A: 3 groups of rows, each row roughly a mix of its group's hidden directions:
A (102 x 11):
[[-0.31 -0.11  2.71  1.54 -1.10  0.72 -2.28 -6.28  1.54  3.06 -1.31]
 [ 0.16  1.09 -3.25 -2.21 -0.80  5.34 -0.15  3.27  3.29 -1.21 -0.94]
 [ 2.22 -0.99  6.11 -2.19 -0.48 -0.28 -0.96 -3.15  1.76 -2.47 -1.16]
 [-1.39  3.80  1.14 -2.21 -1.70 -0.26  2.50  1.66 -4.81  1.81  2.95]
 [-4.16  3.30  0.81 -2.82 -2.70 -1.27  1.04  0.82 -2.78  2.88  2.52]
 [-1.32 -0.53 -5.37  1.01  1.55 -1.74  0.27  5.38  0.06  0.79  1.66]
 [ 0.20 -3.88 -0.06 -2.30 -1.58  3.00 -1.22  2.97  0.22  1.42  5.04]
 [ 3.81 -2.23  5.15 -1.29  1.62 -0.70  0.11 -1.54  2.29 -3.35 -0.20]
 [ 3.07 -2.14  6.20 -1.81  0.94 -0.85 -0.73 -2.64  1.06 -0.97 -1.67]
 [ 0.04 -3.20 -1.19 -3.04 -4.12 -0.88  0.14 -1.59  1.44  5.09 -0.74]
 [ 2.24  1.35 -1.38  0.46 -2.36  5.50  2.48  3.86  1.28  0.93  1.19]
 [ 4.79 -3.89  0.32  2.09 -3.19  1.14  2.11 -2.97 -0.14  1.48 -0.47]
 [-2.30  3.99 -1.70 -0.71  3.71 -2.07 -2.53  3.20  0.97  0.51  3.04]
 [ 0.33 -5.65  1.20  2.47  1.51 -2.27  1.74 -0.35  0.70  0.13 -4.37]
 [-2.36 -0.79 -5.12  0.90  0.77 -1.29 -1.06  3.54 -0.44  4.41  0.99]
 [-1.57 -1.06 -5.48  1.13  1.71 -1.60  0.33  4.92 -2.17 -0.04 -0.54]
 [-2.52  0.86 -0.38 -1.78  3.35 -1.79 -0.69  4.15 -0.61 -5.02 -1.25]
 [-1.60 -0.47 -4.61  0.90 -2.68  1.01 -2.53 -1.91 -1.86  3.56 -3.23]
 [ 0.92 -0.83  1.92  2.26 -3.37  1.72  0.18 -3.79  1.33  5.35  0.51]
 [-0.39  1.30 -2.15 -2.30  2.00  2.95 -2.39  2.42 -3.52 -1.90  4.21]
 [ 1.20 -4.50 -0.74  1.34  3.00  0.24 -3.62  0.82  3.51 -3.25  0.04]
 [ 0.31  4.87  1.31 -0.48  4.95 -1.42 -1.26  1.49  0.95 -1.71  3.14]
 [-1.39  2.04  2.20 -2.34  4.93 -2.98 -2.05  3.46  1.55  0.29  1.22]
 [-1.09 -0.40  3.11  1.55  2.92 -2.41 -2.10 -1.37 -1.30  1.62 -5.60]
 [-5.07  2.91 -0.84 -1.24 -2.31 -2.42 -1.01  0.51 -2.99  2.79  2.03]
 [-3.56  5.04 -1.49 -0.93 -1.10 -1.51  0.38 -1.47 -3.99  1.72 -1.95]
 [ 2.05 -6.43 -0.23  2.89  0.20  0.75  1.25  1.99 -1.07  1.71  2.36]
 [-0.14 -0.45  0.30  2.83 -2.57 -0.72 -2.81 -5.99  2.07  2.31 -0.89]
 [ 2.02  0.62 -3.77 -0.65 -2.93  4.54  1.92  2.29  3.16  0.28  1.57]
 [ 0.21 -1.68  3.91  0.18  1.61 -3.24  0.16 -2.06 -2.30  3.81 -3.79]
 [-0.76  1.81 -4.80  1.08  2.51 -2.07 -0.07  4.96 -1.77 -1.41  1.12]
 [-3.28  2.27 -5.41  1.52  0.93  0.16  0.24  2.73 -3.18  1.92 -0.09]
 [ 2.68 -2.25  0.38  3.09  0.48 -1.64  2.32 -1.06 -1.31  0.17 -6.05]
 [-0.67 -2.19  2.83  0.28 -3.00 -0.11 -0.65 -0.89 -0.79  6.48 -1.89]
 [ 0.67 -2.00  1.56 -0.72 -3.31  1.24  0.29 -2.86  1.26  6.21 -1.18]
 [ 0.99  0.73 -1.83  6.20  0.03 -0.71  2.35 -2.48  0.41  2.49  2.80]
 [-0.31  2.59 -5.81  2.81  1.65  0.72  0.44  1.43 -2.68 -2.56  1.43]
 [-0.49 -4.43 -2.21  2.45 -1.92  0.30  1.34  0.35 -3.47  4.61 -0.12]
 [ 1.12 -1.12  6.42 -2.68 -0.55 -0.12 -0.84 -2.68  2.74 -1.49 -0.92]
 [ 5.35 -3.12  0.04  0.26 -1.35  2.82 -2.16  0.76  3.85 -1.10 -0.53]
 [ 1.63 -6.35 -0.09  0.48  2.36  1.20 -2.00  2.78  0.90 -1.92  1.80]
 [ 0.91 -4.18  5.67 -2.32  0.94 -0.11 -0.19 -1.71  1.53 -0.20 -2.77]
 [ 3.43 -3.19 -1.24 -1.85  0.39  4.21 -3.63  1.73  1.90 -2.24  0.38]
 [-2.42  1.40 -6.67  1.67 -1.45 -0.22 -1.14  1.98 -2.70 -0.08  0.17]
 [-1.86 -2.53  0.48 -0.59  1.79 -5.07 -1.78 -3.93  0.45  1.79 -2.89]
 [-4.14  5.08 -3.58  0.26  0.02  0.17 -2.20  0.75 -0.98  1.98  1.89]
 [-1.40 -1.95  2.52 -0.41  2.08 -5.32 -1.07 -4.18 -1.59  1.32 -1.39]
 [ 0.46  1.05 -2.79 -0.44  2.15 -1.27  1.39  5.43 -1.44 -4.54  0.26]
 [ 6.46 -2.99  0.40  3.82  0.09  0.42 -0.02  1.18  1.06 -1.22 -0.45]
 [-0.14  1.85 -1.79  3.60  0.77 -2.30  1.97 -0.69 -5.76  1.27 -2.27]
 [-2.67 -2.31  2.90 -1.22  3.33 -4.76  0.54  1.08 -3.22  1.24 -0.43]
 [ 3.32 -5.01  3.15 -0.41 -0.58 -0.25 -0.37  1.77  4.02 -1.38 -1.35]
 [-4.71  2.31 -2.66  0.33  2.65 -1.68 -3.10 -2.70  1.23 -1.64 -2.00]
 [ 1.48 -1.72  6.03 -2.21 -0.27  0.06 -1.50 -3.76  1.48 -1.31 -1.72]
 [-4.19  1.61  0.76  0.09  0.29 -3.57  2.73  0.34 -5.00  1.81 -0.52]
 [-3.94  1.84 -1.90 -1.57  3.93 -1.85 -2.69  3.87  0.69 -1.51  0.91]
 [-0.96 -0.50 -3.59 -3.23  1.08 -1.52  0.99  5.27 -0.59 -3.43  0.90]
 [-5.46  4.26  0.52 -2.89 -0.10 -2.27  0.69 -0.59 -2.53  0.66 -0.50]
 [ 1.68 -4.44  3.76 -1.07 -3.02  1.37  0.94 -3.01  2.45 -1.39 -1.73]
 [ 1.07  2.26  2.11  2.30 -0.72 -3.63 -2.10  0.59  4.58 -1.77  3.35]
 [ 2.16 -0.12  2.25  1.07 -3.46  0.72 -1.09 -5.24  0.24  3.86 -1.64]
 [-0.48 -1.05  4.55  2.54  1.45 -3.59  0.44 -3.36 -2.75  2.62  0.51]
 [-3.49  2.48 -5.21  1.03 -0.25 -0.20  0.47  3.37 -3.00  1.52 -0.28]
 [-2.98  3.12 -5.22  1.45  0.65 -0.02  0.51  3.26 -1.41  2.32  1.75]
 [ 1.82 -1.02  1.10  1.28 -5.06  2.28  2.56 -3.72 -1.58  2.43 -1.71]
 [ 2.05  2.21 -2.72  0.00 -3.90  5.15 -0.04  2.17  1.60 -1.52  1.41]
 [ 1.39  2.19 -1.35  1.31 -3.90  5.63 -0.42  3.32  0.92 -0.22  0.69]
 [-3.07 -0.21 -2.34 -2.67  0.35 -0.33 -0.90  5.47 -0.91 -3.42  2.04]
 [-4.33  4.80  0.77 -2.64 -0.63 -3.35 -0.96 -0.35 -1.74 -0.37 -2.14]
 [-1.20 -2.72  1.48 -0.52  2.74 -5.30 -0.07 -1.79 -0.96  2.64 -3.42]
 [-1.60  1.79 -0.30 -0.49  2.03 -1.74 -1.66  2.58 -2.83 -6.05  1.56]
 [ 4.53 -2.04  1.52  2.60  0.45  0.40 -0.54  0.40  5.08 -1.95  2.35]
 [-2.63  2.40 -3.20 -0.32 -1.39 -2.19 -1.30  3.38 -0.59  5.02  1.15]
 [-1.99 -1.05  4.67  1.04  3.44 -3.86 -0.22 -1.23 -3.36  1.26 -0.72]
 [-0.55  1.01 -2.37 -1.29 -3.58  5.17 -0.67  3.86  1.67 -0.49  1.77]
 [-0.52  0.23  2.02  3.83 -3.17  2.23 -2.63 -3.18  1.34  3.91 -1.22]
 [ 1.29 -2.49 -0.42  1.21 -5.24  1.53  1.32 -3.15 -2.05  2.95 -2.42]
 [ 0.46 -1.14  1.80 -0.24  2.50 -1.03 -2.02 -0.68  6.00 -3.95 -1.20]
 [ 0.39  5.70 -0.49 -3.59 -0.17  0.73 -3.05  1.25 -2.11 -2.81 -0.45]
 [ 2.41 -0.62  2.35  1.39 -2.47  2.17  1.19 -2.16  0.64  5.79 -2.28]
 [ 1.55  2.38 -1.89  1.39 -0.54  4.49  2.13  3.65  0.94 -2.60  3.20]
 [-0.59 -1.41  3.59 -0.27  1.19 -4.88 -1.12 -3.88 -2.86  1.58 -1.46]
 [ 1.89 -1.01 -0.56  0.28  4.45  2.66  0.12  2.02 -1.50 -3.35  4.51]
 [-1.75 -0.06 -6.43  1.94 -1.63 -0.19 -0.30  1.80 -3.64  1.10 -1.05]
 [ 2.44 -4.47 -1.68  2.13 -4.18  1.74  2.06 -2.35 -0.43  2.20 -1.04]
 [ 1.35 -3.98  4.39 -1.82  0.83  0.07 -2.07 -3.24  1.69 -2.61 -2.08]
 [-0.22 -2.11  2.02 -0.56  3.04 -4.31  0.12 -1.52 -1.20  2.61 -4.74]
 [-2.17  0.53 -2.01 -1.49  2.93 -2.58 -2.63  4.27  1.16 -3.98  0.89]
 [ 1.06  1.64 -2.76 -1.43 -2.86  5.25  0.43  1.31  2.42 -1.84  3.04]
 [ 0.62 -4.42  0.44 -3.66 -0.94  1.37 -4.19  2.54  1.79 -1.40 -2.05]
 [-1.94  0.57 -2.19  2.23  1.83 -2.63  0.07  0.43 -6.35  0.24 -2.23]
 [ 2.34 -0.60 -0.40  1.84 -5.01  1.93  1.64 -4.06 -2.84  0.58 -1.98]
 [ 1.54 -2.67 -0.06  1.89 -3.14  3.33  1.44 -5.02 -1.83  0.54 -2.19]
 [-5.50  3.81 -1.12 -1.70  0.78 -0.19  2.05 -1.87 -2.94  1.70  1.01]
 [ 0.87  1.09 -2.85 -1.19 -1.09  5.99  1.10  1.82  3.99 -0.30  0.82]
 [ 1.36  1.66 -0.75 -2.74 -0.62  3.66 -2.59  1.99  0.74 -1.16  5.54]
 [-0.59  0.01  1.36 -1.43  3.87 -3.63  1.71  2.58 -3.95 -3.22  1.35]
 [ 0.11 -1.77  2.91  1.50  1.45 -5.28  0.13 -2.13 -2.72  2.70 -2.58]
 [-5.45  1.55 -0.20 -4.25  0.23  1.47  1.62 -0.25 -2.56  1.70  2.27]
 [ 1.55  0.12  6.97 -1.59  1.82  0.84  1.21 -2.82  0.65  0.55 -1.40]
 [ 3.38 -2.07  3.43  0.17 -3.96  0.82  1.03 -4.20 -0.24  2.11 -1.62]
 [-5.73  3.38 -1.18 -0.60  3.17 -0.66  1.15 -1.85 -1.48 -0.30  2.48]]

one row of each group, then the others: which group is each in?
[ 2.82 -3.48  0.78  1.46 -4.28  2.49  3.77 -2.42  0.34 -0.80 -1.24]  P
[ 3.86 -3.84 -2.05  1.86 -0.71  2.31 -3.21 -0.55  3.46 -0.47 -1.94]  H
[ 0.24 -0.19  3.74  4.26  1.25 -0.29  0.61 -4.85  0.52  3.40  0.27]  C

[ 0.70 -1.89 -1.59 -0.23 -2.50  0.27 -0.57 -4.45  3.95  4.18 -1.87]  C
[ 1.32 -4.39  0.69  3.57 -2.27 -0.47  3.22 -0.65  1.38  4.06  0.93]  H
[-4.22  0.24 -3.27 -0.54 -3.32  0.40 -2.72 -2.25  1.13  3.97 -0.44]  H
[ 2.84  2.27 -2.08  1.40 -2.05  5.14  2.19  2.05  1.79 -1.20  2.44]  C
[-0.15 -1.30  4.03 -0.67  2.70 -4.65  0.95 -0.77 -4.22  1.23 -1.25]  C
[ 1.55  0.68 -4.48  6.04  0.26 -0.52 -2.04 -2.12 -0.64  0.93 -0.30]  H
[-1.70  1.79 -5.35  0.78 -0.32 -1.93 -0.44  4.82  0.11  1.08  2.44]  P
[ 2.55  1.67 -2.24  3.94 -2.47  0.72  2.45 -2.74 -1.68  3.49 -2.18]  H
[ 0.51 -3.20  5.01 -2.49 -1.30  0.43  0.50 -1.23  3.12 -3.46 -1.61]  P
[-1.46  0.43 -2.92 -1.26  2.57 -0.90  1.00  4.59 -0.30 -4.74  2.29]  C
[-2.05 -1.72 -1.19  1.22  1.21 -1.97  1.74  0.96 -6.51  1.49 -2.39]  H
